One turn moves every row onto another: examples first, then more rows asked
Mulif: [ 50   8 -42 -10  17  -9   5 -32   5   7   9  -7  -5 -27]
Nika: [ 34  -5 -16  36  -3  -9  32 -22 -35 -10   4   8 -18 -16]
loleg: [ 27   4 -14   6  29  -3   5 -25  21  -3  21  -6  -7   9]
lita: [ 23  -6 -14  27 -21 -45  24   5   1   9   5  10 -17 -16]
Fov: [ 25   3  -9  20  -1 -17  -3  -7  -6  -1 -16   7 -22 -70]
nov: [ 23   1 -19  32 -16 -21  18 -17 -44  -2  -6  15 -13 -15]
Fir: [ 27 -13 -32  21  13 -32  -4 -24  35 -11 -36  11  -5  -9]
kosid: [ 32  -3   8  39   2 -22   6 -22  20  -6 -39  16  -7   2]
bug: [ 40  15 -42  -8  21  -5  -8 -38 -10  12   6  -6 -11 -21]
Lotuz: [ 34  11 -34   7   2   6  -5 -30 -40  18 -12   8   1 -19]
pubob: [ 30   2 -12  37 -21 -20  28 -18 -33   2  -1   8 -19 -20]
Lezi: [ 29   8  -7  16  25  -2  15 -31  17 -16  21 -10 -10  -2]
Mekib: [25 -1  1 16  2 -9  6  0 29 18 16 -2 -4 10]
dep: [ 35  -1   2  34  12 -24   6 -18   8 -18 -39  20  -4   3]
roru: [ 36   0 -13  34 -15  -7  30 -20 -36   6   0  10 -13 -26]
Bel: [ 31  10  13  23  -5 -20   2  -8   1  24 -33  36  -4 -29]
rut: [ 28   7   3  21   2  -9  -4   2   4  22 -30  40  -9 -42]
Dop: [ 38   9 -39  -8  28  -5   0 -43  -3   7  14  -6  -9 -20]
Gavon: [ 35  11  13  16   2  -6  -4  -1  -3  17 -32  35   3 -28]
vigos: [ 46  18 -36  -1  24   2 -12 -36   0   7  -3 -15 -10 -23]
dati: [ 22  -6   6  21   2 -23   7  -1  30  25  17   0  -6  -1]
Vuvem: [ -4  -7 -11  16  22  -1 -20 -32 -20  -4  -7   7 -30 -38]
Pigek: [ 34   2   5  33  17 -18  -1  -8  13 -18 -32  23  -1   5]
Todit: [  2 -27 -33  15  26 -16 -20 -32   1  27 -13   6   6 -18]
Pabu: [ -4 -14  -5  25  24  -4 -10 -31 -11  -6  -3  -4 -24 -45]
somig: [ 25 -19 -33  17   9 -27 -10 -20  33   0 -33  -5 -11  -3]
kudor: [  8 -32 -33  11  16 -11 -23 -29  15  19 -19  12   4 -15]
tuzu: [ 36  -3 -30  19 -13 -31  34   9   5  12   8   5 -16 -24]
dul: [ 31  10 -15   7  28  -2  -4 -30  20  -5  16 -14 -14   4]
Nifam: [ 27   4   9  39  11 -13   4 -16  16  -9 -37  32  -4  -6]
Dozab: [ 36   7  10  20  -3  -7  -6  11   4  14 -28  30   2 -32]
sonov: [ 33   8 -26  13  -1  -1   5 -35 -44  25  -1  12  -4 -21]
Lapuz: [ -1 -16  -8  32  20  -6 -10 -38 -18   1  -6   0 -15 -47]
kodi: [ 33   7  -1  16  30  -1  -5 -28  27   3  13 -18 -13  -3]
Rovur: [ 38   4 -29   7   6   2   8 -40 -38  25   5   9  -2 -29]
rino: [ 26  10 -10   7   6 -16  -6  -7  -3   3 -18  12 -22 -68]
nubaf: [ 28  -3  -6  16  -1 -10  18   8  27  14  15   4  -1   9]
bolat: [ 39  -4 -23   7   4  10   6 -30 -34  27   5  13   8 -15]
gev: [  0 -25 -30   7  18  -1 -29 -23   7  19 -15   0  -7 -12]
gezi: [ 20  13 -10  10   4 -25  -4 -15 -12   6 -20  22 -30 -60]
gomeg: [ 32  -1 -13  26 -24 -31  27   8  11  14   5   3 -16 -13]
Sol: [ -1 -26 -12  26  22   1 -20 -36 -13  -2  -7  10 -20 -36]
Kupal: [ 19  -3 -16  19   9 -16  -8 -13  -5  -2 -16  18 -35 -66]
deviz: [ 27 -22 -39  15  14 -40  -2 -18  24   1 -32   3  -4  -6]
monob: [ 37  -2 -15  28 -22 -23  35  10   2   6   2   5 -14 -16]
Todo: [ -3 -33 -24  16  23 -10 -18 -24   4  26 -12   2   3 -14]
pizi: [ 28 -13 -39  15  25 -39  -8 -20  24  -6 -28   7  -4  -3]
zatuv: [21 -4 -1 17  5 -2 19  2 18 27 20 10  7  3]

Pigek turns into pizi
dep turns into deviz
bug turns into sonov
Now find these:
lita turns into dati
nubaf turns into loleg
kudor turns into Sol
somig turns into gev
Lezi turns into Mulif

One turn moves every row onto another: examples first, then more rows asked
Gimu: [-12 -52  -7  28 -22  34   5  11  -8 -55  49   9  22  17  -2 -12  51  39
  -9 -12  30   0  -2 -10 -38  10 -23 -28  -2 -13  23 -21 -41]
Zubav: [  0 -39  -7  33 -13  27  18   8  -3 -54   4  51   1  25  -4  11  14  18
 -14   5  23  12 -23 -10 -40  31 -23 -21  17 -23   4   6 -28]
govod: [  7 -37 -46   2  -1   0  43  13  40 -56  10 -12  -4  27 -11 -31  31  12
   2 -25  -4 -17  10 -10 -29   4 -28   3  -3 -46  -8 -51 -58]
sided: [  5 -47  10  27 -14  48  32   5   6 -63  54  49   1   8  -7  -7  25  19
  18   0  27  -4 -27 -12 -24  27  -2 -20  31 -22 -14 -23 -55]
lak: [ 18 -36  -9  10 -25   2   2  14  44 -33  25  22 -16  20 -14 -24   2  -5
  25  13  23   9 -11 -26 -23 -18  -9 -15  17 -57  -2 -61 -50]
Kura: [ 18 -24  -1  27  -3  27  58  41   4 -53  39  -8  -8  20  12 -38  12  18
  -6 -21  10 -15   0 -21 -23   1 -25 -42  16 -15 -19 -35 -45]
Samo: [  5 -17 -19  20 -21  11  23  24 -23 -46  49  14   0  21  11 -35  14  35
 -18 -41  29 -18   1  -7 -22  12 -11 -36   9 -22  20  -3 -31]
tama: [  3 -63  12   2  19  19  34  10  20 -60  36  -9 -21   0  16 -32  27  46
  -6 -10 -11  -6  -9 -37 -16   3  -5 -15  -3 -21  -3 -35 -42]
poga: [ 12 -45  -2  29 -17  29  31  11  37 -52  24  43   7  23 -21  11  -3  18
  17   4  21   2 -13 -24 -36 -10 -23 -12  22 -43 -15 -63 -57]
setu: [ 15   1  10  11  15   5  23  32 -14 -63  32   4   5  28 -25 -19   4  45
  17   0  -9   1 -18 -14 -22  12 -15  18  37 -37  -1 -49 -14]
tal: [ -6 -38  -7  18 -30  17  -1  27  -6 -38  48  -2   0   3  11 -46  46   8
   0  -1  38   6 -11 -24 -14  11  -4 -34   7 -26  26 -31 -41]
sesuk: [ 10   6   7  10  -7  13  19  13 -19 -54  41  13  11  35 -19 -23  13  49
   4   0  -5  -2 -28  -1 -18  17 -18  22  29 -34  10 -54 -12]
bapa: [ 18 -52   7  26  11   3  25  18  39 -43  17  34  10  31 -22 -21   5  23
  16  -3  30  -9  -9 -35 -18 -15  -1  -6  45 -39  15 -65 -56]
tudo: [ 19 -49   9  16 -19  45  37  -4  23 -56  43  26  -3  37 -12 -34  20  22
   2   5  34  -6 -30   4   1   7 -14   0  46 -35  -2 -19 -55]
Rami: [  4 -43 -13  20   4  -3   1   2  25 -52  18  61  -9  16 -23  17  -5  30
  15 -19  15   1 -10 -25 -54   9   7 -13  12 -41   8 -21 -35]
vazas: [ 25 -34  -4   7  17 -24  -1  -4  12 -38  15  53 -15  34   0 -21  -3  16
  27  -4  -9 -31  10 -26 -44   4 -14 -14   1 -27  -8 -32 -38]
Zitib: [ 14 -53 -10   7   0  15  27 -10  49 -47   0 -13 -15  29 -17 -33  22  23
  -1  -4   3 -26  -5 -10 -39   4 -36  20   2 -28 -16 -22 -38]
Poso: [  8 -45   1  14   8  18  31   5  -5 -55  -3  36 -20  12   3 -22   7  23
 -14   2  16  -8 -27 -19 -13  40 -14   4  27 -26  -3  19 -30]
mebet: [ 14 -35 -37  -4   6 -19  16  -6  24 -52   5  58 -15  40  -1  -6   7  15
   4  -5 -10   5  -8 -10 -18  11  -8  -5   6 -59  12 -37 -52]
kav: [  0 -34 -56   3   3 -17  12  12  15 -56  16   4   4  29 -18 -33  40  21
   2 -42  16 -18  15  -3 -34  18 -10  -1   5 -43  26 -14 -48]
kop: [ 11 -12 -34  28 -11 -14  18  22   7 -31   2  15   5  31 -15 -30   0  15
  -4 -41  28 -37  12 -15 -51   8 -28 -11   9 -25   8 -18 -27]
kava: [  7 -33 -17  10  -3 -23 -18  15  21 -32   2  37 -25  14  -8 -18   5   0
  14   1  20  11 -11 -32 -39  10   6 -19   9 -47  18 -16 -26]
lave: [ 32 -37  10  15  -4  10  21   6  17 -44  41  35  -3  51  11 -24   6  17
  17  15  -4  -8   3 -16 -21 -24 -30 -37  10 -30  -9 -63 -56]
Difa: [ 10  -1   8   9  19  -3   6  15  -8 -56  37   2   7  41 -25 -27  28  49
  16  -6 -14  -4 -18  -4 -37  16  -8  16  26 -22  13 -44  -7]
Mimu: [  3 -31  -7  15 -26  14   1  10  -6 -38  14  30 -22  15  13 -30  26  -7
  -8  19  25  15 -29 -12 -17  32 -12 -25  11 -30   8   4 -26]
Sigal: [ -6 -35 -40  16  -3   6  33  31 -13 -61  16  -5  15  28   9 -34  53  18
 -22 -21  17   2   5  -8 -13  22 -26 -25   7 -28  29 -20 -49]
dalo: [  1 -52 -19   7 -13  20  12  -7  43 -56  31   0 -10  14 -19  -1  19  37
   9 -19  -1 -12   4 -13 -60  -6 -27   0 -21 -35 -15 -32 -40]
Zoda: [ 19 -27 -12  11 -17   2  -4  -8 -22 -41  14  50  -5  47   9 -22   4  17
  -1   9  11 -20   2   2 -26  15 -41 -14   3 -29   4   7 -32]
sot: [  7   2   7  14   4   8  15  18 -22 -51  24   0  16  36 -16 -25  23  44
   2   7 -11  -6 -20  -7 -26  21 -30  22  21 -23   8 -51  -8]
Lomo: [  4 -41  -4   9 -15  14  22  32  23 -42  30 -17 -22 -12  12 -36  21   3
   8   6   8   5  -7 -42 -21  -3 -13 -24  -6 -37 -14 -54 -45]
lik: [ -5 -59   3  24   2  32  30  26  10 -62  36  -4   7  -9  -1  -9  33  31
  12  -6   5  -9   5 -41 -39   5 -25 -21  -6 -17 -17 -49 -53]
zomo: [ 19 -43 -17   8  14  -1  38  15  19 -59  21  48   1  31   0 -19  19   3
  24   7   0  -1  -5 -25  -3   7  -8 -13  29 -50  -3 -69 -74]
Midug: [ -3 -56  -1  24  -4  12  12  28 -13 -48  21  -2  23  21   7 -29  32  44
 -23  -3  31   2   2 -31  -8  -4 -26 -20  13 -25  41 -31 -41]
kati: [ 20 -18 -17  13  -9   5  37   4  44 -38  43   6 -18  32  -8 -36   6  23
   9 -43   3 -33   0  -7 -47  -8  -7 -19   3 -26 -15 -47 -40]
tiro: [ 11  -3   9   1   7  10  14  18 -20 -63  48  -3   5  25 -21 -28  17  54
  18  -2 -12  -8 -16  -7 -21  16 -16  25  26 -33   0 -46 -16]
pibek: [  4 -53 -19  14  -5   1  -7  -3  16 -44  22   8  15  30 -31 -41  35  33
   9 -23  45 -32   6  -7 -33   8 -15  17  23 -31  30  -8 -42]
Tol: [ -4 -50 -22  26  -1   9  -3  14  11 -57  10   7  14  19 -32  -8  35  23
  13 -19  32 -18  13 -14 -66  16 -30  -3   5 -21   6   4 -34]
guzi: [  4 -43  -7  11   6 -14   9  -5  23 -34   0  49 -14  24   3  -4  -6  42
 -21 -13   5   2 -21 -31 -26   4   3  -5   5 -40  31 -34 -25]
vogug: [ 26 -38  11  14   0  20  13  17 -28 -59  53  39   1  35   8 -38  19  16
  26  10  20 -18   6 -10  -8   8 -22 -33  32 -22  -6 -10 -56]
zuges: [ 15   5   7   8   8   5  17  14   1 -56  33   6  -1  48 -24 -17  11  48
   6  -3 -16   7 -28   3 -31  10 -12  14  29 -32   8 -45  -6]
sanob: [ 12 -35 -30   7  13  -5  21   8 -11 -63   0  55  -6  38  -1 -18  26   1
   5   4   8   2 -10  -5 -11  40 -14  -9  29 -43  10   6 -50]
sulo: [ 10 -35 -24  -3 -17  -3  -1   4  49 -39  19 -10 -36   9 -14 -34  17   3
  16 -11   9  -6  -6 -16 -47   1  -8  -3 -10 -46 -10 -21 -31]
Zuk: [ 15 -39 -17   8  -8  22  35   3  -2 -63  38  49   4  45   9 -27  39   6
   5  11  12   7 -19   5  10  23 -14 -22  33 -41   9 -32 -68]
leku: [  2 -32 -26  19 -23  -2 -13  20  13 -35   7  -3  -4  20 -18 -42  37  -7
   7  -5  45  -5  -2 -11 -41  17 -18 -11  12 -32  18   2 -28]
kovuz: [ 11   6   9  19  16   3  18  21 -14 -53  23  12  10  37 -26 -26  20  37
  14  -1  -6  -8 -25  -8 -32  29 -14  21  37 -20   4 -44  -8]
Vut: [ 17  -1   7   9  10   7  16  25  -5 -61  28 -11   8  44 -28 -21  14  46
  12   6 -13   3 -13  -4 -31   3 -30  17  27 -35   2 -48 -11]
bidet: [  0 -42 -27   3   5  16  50  20  11 -66  45  -9  -5  10  13 -41  50  21
   0 -26  -6  -9  -1 -17 -10  18  -8 -20   2 -29  -1 -47 -63]
fum: [ 15 -38   7  13 -25  30  18  17  11 -46  46  21 -17   4   2 -43  26 -12
  26  21  30   2 -24 -19  -5  17  -4 -18  29 -35 -16 -32 -55]

sot turns into kovuz
Midug turns into Poso
Gimu turns into Zubav
Now find these:
kati turns into lave
sulo turns into lak
zomo turns into bidet

